In the data rows, 50 means zero.
What is the hidden score of each row? Scores go from 0 to 20, and 10 is about the middle. The score is a weighted sum of the row's numbers plus the product of two more (or one squared), each taken from its middle value.
48/48/57/50/50/38/45/41/55/59/43/50/41/43/48/41 8
55/48/50/50/48/64/57/50/50/50/55/55/48/52/57/48 14
50/52/52/55/50/57/50/62/36/43/50/48/55/41/34/43 12
31/34/64/57/62/29/41/31/55/59/36/41/66/57/55/34 11
29/38/71/76/66/29/31/27/55/64/36/27/45/48/52/48 7
57/45/50/52/62/55/57/45/45/50/59/80/64/59/57/55 13
45/57/31/34/34/50/41/55/38/36/55/57/62/55/38/50 10
55/50/55/48/43/41/50/48/52/55/52/48/31/38/55/50 11
59/59/52/55/48/57/50/41/43/45/55/48/45/48/57/62 12
55/52/48/52/43/50/50/41/48/48/59/57/38/38/41/45 12
59/59/50/41/34/45/45/52/38/43/50/57/64/59/55/62 16
52/52/45/45/36/45/41/45/55/52/57/62/50/48/43/48 10
55/45/48/34/45/41/50/36/55/57/43/43/29/41/57/41 11
57/57/50/50/48/52/48/45/43/50/48/71/62/71/62/57 14
55/57/36/34/27/41/29/55/38/43/66/73/69/52/29/55 16
41/50/38/38/29/36/41/57/43/41/52/55/64/66/48/57 12
43/43/57/45/52/31/38/34/57/62/48/55/48/57/62/50 12
50/45/55/45/59/59/73/57/64/59/59/55/43/38/43/29 6
48/62/31/31/29/41/31/45/20/32/64/73/62/52/41/62 13
57/57/50/50/45/59/57/50/52/50/50/55/48/43/43/45 8
50/57/29/29/41/55/43/59/38/38/62/73/66/55/29/50 13
43/45/24/36/55/69/41/57/34/41/66/52/48/48/38/64 10
31/27/69/76/76/34/27/22/59/73/41/43/45/59/52/55 9
50/57/38/45/55/62/52/69/43/38/41/48/38/52/31/64 10
38/45/29/34/34/45/41/59/38/36/55/55/55/52/31/50 12
59/48/50/43/48/45/43/43/52/55/50/50/38/36/52/41 11
36/41/31/38/43/66/59/71/48/43/45/45/45/69/48/59 10
69/64/52/45/43/55/57/50/48/43/36/43/57/62/73/64 11
55/45/50/52/57/45/48/45/50/48/43/45/38/36/43/52 9
57/41/48/43/62/62/59/48/43/52/43/52/34/43/64/55 12
52/50/55/55/45/45/38/38/52/52/59/57/48/43/41/31 15
27/29/66/73/71/36/36/38/73/75/34/36/55/66/45/48 4
59/57/52/52/45/62/62/55/50/43/45/45/69/57/64/52 9
66/55/52/48/59/57/59/41/48/55/78/62/45/22/45/48 10
59/48/52/45/45/43/41/43/52/57/66/59/34/38/52/55 15
17/27/64/80/59/29/24/27/57/66/27/38/45/69/48/55 6
55/45/50/48/43/45/52/45/52/55/55/50/31/29/50/43 9
69/73/52/41/27/48/66/69/76/57/55/45/48/41/41/52 3
45/41/48/43/50/52/64/48/55/55/57/57/57/50/71/36 6
55/55/57/62/55/48/50/48/57/48/48/43/50/52/62/50 8
69/64/62/57/55/69/57/48/36/48/50/52/41/48/71/64 15
62/45/52/50/69/52/50/45/52/57/66/66/57/50/66/57 14
55/64/36/41/50/62/50/62/31/32/59/59/55/45/31/59 13
41/52/31/36/41/55/48/66/45/36/59/45/55/52/36/50 11
50/57/38/38/41/43/41/66/43/38/52/43/43/41/29/57 14
50/43/55/45/55/41/64/48/66/62/45/41/29/41/62/45 8
62/50/48/57/55/59/52/55/52/45/50/55/64/50/50/59 9
57/59/38/45/41/57/43/59/34/38/45/36/45/52/62/78 10
48/50/55/52/59/52/64/59/73/64/41/38/41/43/55/29 2
50/50/57/57/55/52/43/36/41/45/52/52/57/43/52/38 12
55/57/57/55/50/52/66/50/52/50/52/50/45/45/57/52 8
43/45/29/34/29/36/22/62/45/38/50/48/43/48/29/57 10
59/48/52/45/50/48/41/38/45/48/45/43/50/48/59/48 15
48/64/31/38/48/59/52/52/27/29/50/59/69/62/45/62 10
41/41/48/41/52/50/73/55/73/64/43/34/36/48/62/36 1
48/59/38/50/55/57/48/66/45/36/50/41/48/55/48/64 11
59/41/48/36/45/45/43/36/41/48/50/52/43/36/48/41 18
59/64/36/34/38/52/45/69/36/32/38/41/48/52/43/66 12
48/34/50/43/52/38/43/38/59/62/45/52/41/50/64/45 10
41/55/34/48/52/64/41/59/38/36/50/48/50/50/31/45 8
45/45/50/48/55/43/50/36/48/48/38/43/41/41/52/31 7
62/52/55/50/48/52/57/43/38/43/38/43/41/41/57/48 13
55/48/52/45/43/50/64/50/52/52/55/48/38/36/55/45 10
57/52/55/52/57/57/62/48/52/52/50/57/45/50/52/50 11
48/50/57/45/50/41/52/34/55/62/59/57/57/48/57/45 9
52/48/52/52/55/50/52/43/50/45/52/57/57/45/43/38 11
57/55/41/38/34/52/43/48/31/38/45/38/55/55/50/62 17
57/59/48/45/43/62/55/57/34/41/50/64/80/64/50/55 15
64/52/55/52/59/55/50/41/48/50/52/55/38/36/50/52 12
41/52/66/57/50/34/41/43/57/64/29/45/57/66/59/43 7
48/55/41/48/29/52/45/59/43/50/69/64/59/50/31/48 14
55/52/50/43/41/52/57/55/55/52/59/62/69/57/45/41 12
55/57/55/55/55/69/73/59/55/55/66/76/64/41/34/31 6
57/55/57/52/59/62/64/52/52/57/73/62/43/34/43/38 8
62/52/50/48/62/55/59/38/57/57/43/41/31/43/71/52 7
50/57/48/45/34/55/43/55/50/52/57/41/64/59/45/43 10
62/52/59/55/64/55/57/48/55/57/69/59/38/29/38/45 12
45/43/55/45/64/52/76/52/69/59/50/48/36/48/55/36 6
55/57/34/36/45/57/48/62/31/34/55/64/59/66/55/76 16
24/27/62/71/69/38/41/36/64/66/36/45/57/59/45/45 4
55/62/55/57/50/59/71/64/69/59/64/50/45/45/52/55 2
62/59/31/36/41/52/38/62/34/36/57/62/57/48/43/71 13
55/52/45/38/31/57/64/66/43/45/50/45/50/50/50/55 14
59/52/50/43/34/50/57/50/55/48/52/50/55/45/55/43 11
43/36/52/50/64/43/52/38/64/62/48/48/50/52/55/45 7
43/41/29/34/52/66/52/57/36/41/66/66/62/59/41/52 11
29/36/59/59/55/36/45/43/64/68/29/43/64/76/59/55 5
55/45/55/52/48/45/48/43/52/48/48/36/45/48/64/48 14
55/52/55/52/43/45/45/50/55/55/55/50/41/43/55/45 11
62/57/55/55/59/64/73/55/52/45/52/45/43/31/45/48 7
48/62/43/45/43/50/38/50/29/34/62/59/64/57/43/64 16
57/62/55/43/41/50/50/41/48/52/59/62/50/52/43/43 15
55/50/50/45/31/45/48/43/45/45/45/57/52/55/52/48 18
66/50/55/50/57/50/59/62/69/59/55/45/45/36/62/48 11
48/59/36/36/43/59/48/57/38/38/66/57/52/52/34/52 13
55/48/50/55/66/59/59/52/55/55/52/64/52/41/36/38 6
57/62/52/50/41/50/50/57/59/52/41/41/43/55/55/50 7
36/29/43/36/45/43/43/41/64/62/55/38/45/48/64/34 6
43/41/50/48/50/36/43/41/62/59/62/55/41/34/50/31 7
52/48/50/48/52/57/52/41/36/43/43/43/36/34/38/41 13
52/38/43/52/71/59/55/43/52/52/57/48/50/41/62/52 7
55/50/50/52/52/62/62/64/50/48/52/69/78/66/50/50 11
55/50/50/45/45/52/62/57/52/50/52/57/57/43/48/48 8
52/57/36/41/41/48/45/64/43/38/52/48/55/66/64/73 13
62/52/59/57/57/57/50/45/45/52/66/78/73/55/62/48 15
38/45/29/34/43/55/50/59/43/36/43/41/43/57/38/57 10
34/43/62/64/50/27/27/34/64/71/41/55/55/62/43/50 5
57/57/50/50/43/50/52/45/50/48/48/45/50/48/55/52 8
62/57/59/55/59/50/55/43/55/50/59/45/36/36/50/55 13
48/55/34/36/43/57/48/62/34/34/48/41/34/43/34/59 13
45/57/36/48/66/62/41/52/36/41/62/52/43/41/24/57 12
48/55/50/52/38/57/62/57/55/45/57/71/80/69/48/45 14
55/57/36/41/45/50/43/64/41/41/71/71/64/55/50/71 14
52/50/43/50/41/57/55/66/50/48/50/48/55/45/43/59 6
57/62/36/34/24/45/52/64/55/43/52/38/62/52/43/59 8
52/43/55/38/41/34/57/38/55/57/43/50/41/43/62/36 10
52/52/55/55/55/52/52/48/55/52/43/45/43/43/48/41 7
66/55/50/57/57/55/43/38/45/48/55/59/55/45/62/57 10
48/59/34/41/36/50/41/57/34/29/45/43/50/59/50/69 10
50/62/38/45/41/57/52/64/41/41/62/52/55/57/55/73 9
59/66/36/41/41/55/38/57/34/36/64/76/66/71/57/78 15
50/50/43/45/34/45/50/59/45/50/57/50/50/57/50/62 13
59/62/59/62/50/59/73/57/59/43/38/43/50/55/59/52 5
57/66/45/43/36/50/45/62/45/57/78/73/57/55/38/62 12
45/45/52/43/55/45/66/52/66/59/43/55/43/41/38/24 4
52/48/57/55/59/52/52/50/50/48/43/41/43/36/48/36 10
52/57/31/29/31/48/41/59/34/29/48/50/57/52/45/62 11
52/45/50/50/45/43/52/55/64/57/64/55/52/45/55/45 8
57/41/50/52/62/48/50/50/55/55/48/50/36/43/64/45 11
